One turn sends every row of this set to another row. A few are shown first. Where does it send the rows asked after them?
Z_807: [ 13 -16 -14 -10 -21   7  35 -35  15 -36   1  22   2  -5  -4  -5 -42 -11
  11  -8 -45  10  -6  12   3 -37  -3 -35  39 -13  -2  10  17  -2 -27 -22]
Z_312: [ 42 -22 -22  12  29   5 -30 -11  27  29 -18   2  -3  34 -35  -9  23 -32
 -15   4   6 -12   8   2 -20  14  27  32 -12  26  -8 -13 -36 -18   6   1]
Z_398: [ -4  -9   6 -32  41  27 -32   4  13  -3  34 -61  19  23 -20 -21  14 -14
  13  -6  14 -27  19  -1  10  25   3  22  -2  -2  -6 -10 -16  -9  25  -3]
Z_91: [ 15  -2  -5  -9 -18  -2  32 -33  37 -30   6  -2  21   5  11  10 -46 -14
  12 -14 -44   0 -33  16  10 -32  15 -31  32 -18   3   9   0   8 -30   6]
Z_940: [ -1 -10 -11 -13 -11   6  38 -27  20 -30   1   3  23  -3   7   9 -39 -11
  23 -20 -38   7 -19  11  10 -40  25 -34  21 -18  -8  30  10  -3 -38 -15]
Z_740: [  3   3  22  -3 -14 -29  18  31 -14  49  14   0 -34  28  29   7  37  14
   0  23  23  11 -31  18  10 -19 -20  23 -42  13  -5  -9  15  37  11  12]
Z_183: [  5   8 -18 -23 -32  -7 -35   1 -13 -40   7  12  20 -46  21  16 -22 -22
   8  -7  -1  -1 -36   7  17 -17   1   8  24 -32  40  17  -9  14 -42 -12]
Z_808: [ 36 -21 -15  20  30  11 -24  -4  11  42 -19   4   0  58 -19 -15  36  -1
 -25  -8  21 -24  11   2 -25  27  10  15   1  26   6   6 -11 -22   4  -7]
Z_192: [  3  -6  -9 -21 -28  19  44 -40  28 -20  13  -4  30  -1  -1   1 -37  -5
  13   1 -31  13 -22  -5  -3 -46  15 -41  28 -11   5  13  16  -7 -19  -6]
Z_884: [-27   8  21   8  47  18  30   4   1  27  35 -38 -32 -14  28   7  41  -6
   2   0  34  -8  11  35   1  -6 -23  -5   0   9  -5 -14  24  31   8   7]
Z_633: [-30   3 -10  14  13  -5 -17 -37   8   1 -33  55  10 -19  23  -1 -50  13
  24 -26   0  -2 -25 -16  -2 -15  -4 -15  35  -1  15  -1  17 -29  23  -8]
Z_39: [-19  13   8  12  27  31  26  -1  13  25  18 -19 -22  -2   6  -6  50  15
   4  13  21 -21  38  25  -1 -15 -31 -12  -5  23  10   8  41  37   6   9]
Z_763: [-14  36   9   5  41  11  22  -3  10   9  32 -42 -25 -25  10  15  44  13
  -3  -7  14  -4  11  43   7 -20 -28  -6  -7   3  30 -17  27  30  10   7]
Z_378: [ 32 -17 -12   6 -17 -39 -19 -22 -16 -11 -11   6  31 -37   2  34 -20   6
  30  16  35  43  13  -7 -13 -18  13 -44   8 -12  -8   4  14 -10 -18 -25]
Z_391: [ 35  -2 -12  -1 -31 -24 -13 -35 -16  -4 -10   6  33 -43  -8  27 -24  15
  20  30  29  34   6 -21 -26 -21   3 -38  22  -6   7 -16  17  -5   1 -12]
Z_214: [-27 -13  12 -18  41  14   6  20  -6   0  34 -61  29  35   1  -9  27  -2
  -7 -13  17  -1   4  -7 -14  37 -10  24 -17  -2  12   6 -20 -19   4 -17]
Z_600: [ 34 -22  -8   7 -31 -36 -28 -22 -13 -24  -8  16  20 -22  -5  18 -33  15
  24  27  21  43  14 -13  -6  -6 -18 -36  19 -11   2 -16  10 -18  -6 -34]
Z_731: [-19 -35  -2   6 -40  -6 -28 -10   5 -25 -11  27  35  10  28  13 -29 -23
  20  22  52  26 -19   9  30 -29  -9 -32  -3 -12  -8 -30 -20 -28 -21   5]
Z_180: [-21  -1 -11  -8   7  -2  18   1  -7  24 -19   9 -32  32 -12  -4   7  23
 -38 -15 -11  -3 -18  21  16 -28   5  49 -47 -13  10 -20 -58 -14 -14  14]
Z_595: [-31  10   9   9  48  22  44   9  -1  13  14 -33  -3  -9  20  10  57 -16
   7   6  28  -1  19  23 -23  -3 -28  -2  -3  19  10  -8  26  33  -1   0]
Z_611: [  1   9 -28  -2  14   9  19   1   4  34 -36   2 -30  25   2 -15  15  34
 -47   2  -6 -16  15   7  -4 -24   3  40 -17  -7  24  -8 -53  16 -26  15]
Z_396: [-22   9  12  -3  49  20  11   5  20  10  25 -25 -18 -17   8 -13  33 -12
  21  11  33 -15  36  22  18 -16 -21 -15  -2  15   2 -17  26  40  30  17]
Z_727: [-21  -4   0 -28  22  41 -20   7  -4   3  33 -64  19  38  -2 -28  28  15
 -12  -6  25 -27  21   8   2  21 -16   9  -8   0   4   2 -12 -13   0  -9]
Z_187: [-14 -21  -2  13 -53  12 -21   0 -15 -39  -7  18  30  12  16  -4 -49 -11
  15  11  24  15 -18   6  32 -18 -17 -35   6  -8  -4 -38 -16 -20 -31 -22]
Z_460: [ -7 -17  20 -23  42  17 -12  12  -2  15  45 -69   8  34   4   1  27  -6
  -1 -12  26 -17  -3   6  -1  33  -2  27   3 -14  -4  -7 -13 -20  10 -11]
Z_369: [-20   6 -16  13  23 -22 -21 -28   4  -6 -41  48   4 -27  36  16 -41   9
  37 -33  -3   5 -16   3   0 -18   3 -15  25  -6   1  15  24 -20   6 -20]
Z_842: [ 16 -34  -6  19  36  -2  10   6 -10  34 -15  18   2  41 -17  -1  40 -35
 -27 -14  15  -6  -1   1 -43  25  15  33 -14  22   4   8 -21 -21  -3  -6]
Z_796: [ 30 -36  -4  22  38   3  -3  -9  12  44  -9  -4 -17  36 -21  16  36 -25
 -21  -4  16  -9  -6   7 -28  22  18  42   0  12  -8  -7 -28 -25 -12  -2]
Z_20: [ -6   1 -10  -1  13 -12  28   0  -3  41 -21 -11 -42  18   6   7  10  26
 -35   4 -10   8 -17   8  -7 -18   5  55 -36  -6  -9 -18 -58  12 -24  11]
Z_717: [-23  -3  -4   3  26 -28 -12 -44  14 -12 -32  43   3 -19  21  11 -44  13
  46 -24 -13   0 -24   4   2 -13 -14 -15  38  -5 -12   7  22  -6  15   1]
Z_591: [-30 -27  -2   7 -41  27 -14 -16  -4 -18 -10  25  46  16  14  -7 -34 -18
  16  11  45  14 -39 -10  21 -24  -2 -41   6   6  -3 -26 -12 -27 -22  -4]
Z_520: [  0  15  16  -8 -15 -30  28  46 -21  37   4  -2  -3  32  34  12  43   8
   2  22  17  11 -12   9  -9 -18 -19  28 -45   6  19  -7  19  27  21   2]
Z_133: [-16  17 -11   7  15  -8  42  16 -23  30 -31  -4 -19  11  11   3   7  17
 -40  -7  -9   0  -1   5 -24 -10   6  47 -38  -3  12 -19 -54  20 -18  11]
Z_620: [  7 -20   7 -41  32  13 -12   6 -10  -5  43 -67  21  39 -19  -2  49  -3
   1  -3  36   2  -4  16   6  10 -11   3  -3 -13   7 -11  -4 -21   6 -12]
Z_831: [ 10   8   7 -14 -26 -19   3  35 -17  41 -10   3 -12  41  12  -8  38  45
   2  37  27  -5   0   0  15 -23 -25  20 -37   7  14  -4  10  37  10  12]
Z_592: [-25 -25  -4  15 -40   8 -29   3  -9 -24 -14  26  42   9  27   9 -34 -24
  25  -1  42  15 -32   5  32 -21   8 -30 -10  -4 -10 -12 -15 -26 -38 -15]
Z_202: [  0  -1  -6 -16 -44  -5 -45 -11   1 -46  27  15  17 -43  12  13 -32 -31
  -1   1   2  -5 -30  15  21  -7 -11   8  16 -27  34   4 -18   5 -27   9]
Z_95: [ 24 -35  -1  33  52   8  12 -21  16  28 -15  -2  -4  44 -51   8  34  -9
 -14 -20  11  -6  -6  11 -13  16  16   6  -4  21  -4 -10 -21 -24 -12   0]
Z_160: [  1   2 -20 -17 -32   9 -27 -10  -6 -53   1  19   7 -33  13   1 -31 -20
   6   0 -14  -4 -24   9  19 -16 -28   5  46 -31  38 -10 -11   8 -37 -19]
Z_951: [  9  15  10 -16 -13 -28   6  35   6  32   3   7 -22  26  20 -20  24  12
  11  33  21   7 -15   8  30 -34 -16   6 -42  17   7 -20   7  55  27  22]
Z_96: [  3  10 -16 -27 -42   5 -36 -13 -18 -27   5  29  17 -46  11   5 -27 -18
  -2   2   3 -10 -36  -8   4 -20  -6  15  36 -29  50   0  -8   4 -15   3]
Z_502: [ -4  -7 -11  18   5 -17 -16 -28  11 -14 -32  54  -2  -7  29   5 -45   6
  33 -16 -10   9  -4   4   3 -18 -20 -23  39  -5   4  -9  33 -31  17 -32]
Z_584: [  8  14 -30 -12  13 -12  13  -3  18  30 -35   2 -33  18   0 -19  -1  19
 -30  12 -15   6  -4   6  -1 -34  11  35 -37   8  -3 -26 -61  26  -6  17]
Z_410: [ 10  19  10   1  -9 -30  -5  24 -35  39 -15  21 -25  24   8  10  44  20
   6  10  27  -1 -34  29   9 -23 -26  19 -39  18   4 -27  19  30  20  12]
Z_630: [ 36 -16 -14  -5 -12 -44 -27 -43 -17 -11 -13   9  24 -29   5  27 -28   4
  23  14  30  35  13   5 -27 -17   4 -42  17 -10 -26 -16   9 -16   5  -8]

Z_717 goes to Z_731
Z_592 goes to Z_940
Z_312 goes to Z_398
Now find these:
Z_96 goes to Z_633
Z_187 goes to Z_807
Z_842 goes to Z_214
Z_763 goes to Z_410
Z_460 goes to Z_884
Z_727 goes to Z_39

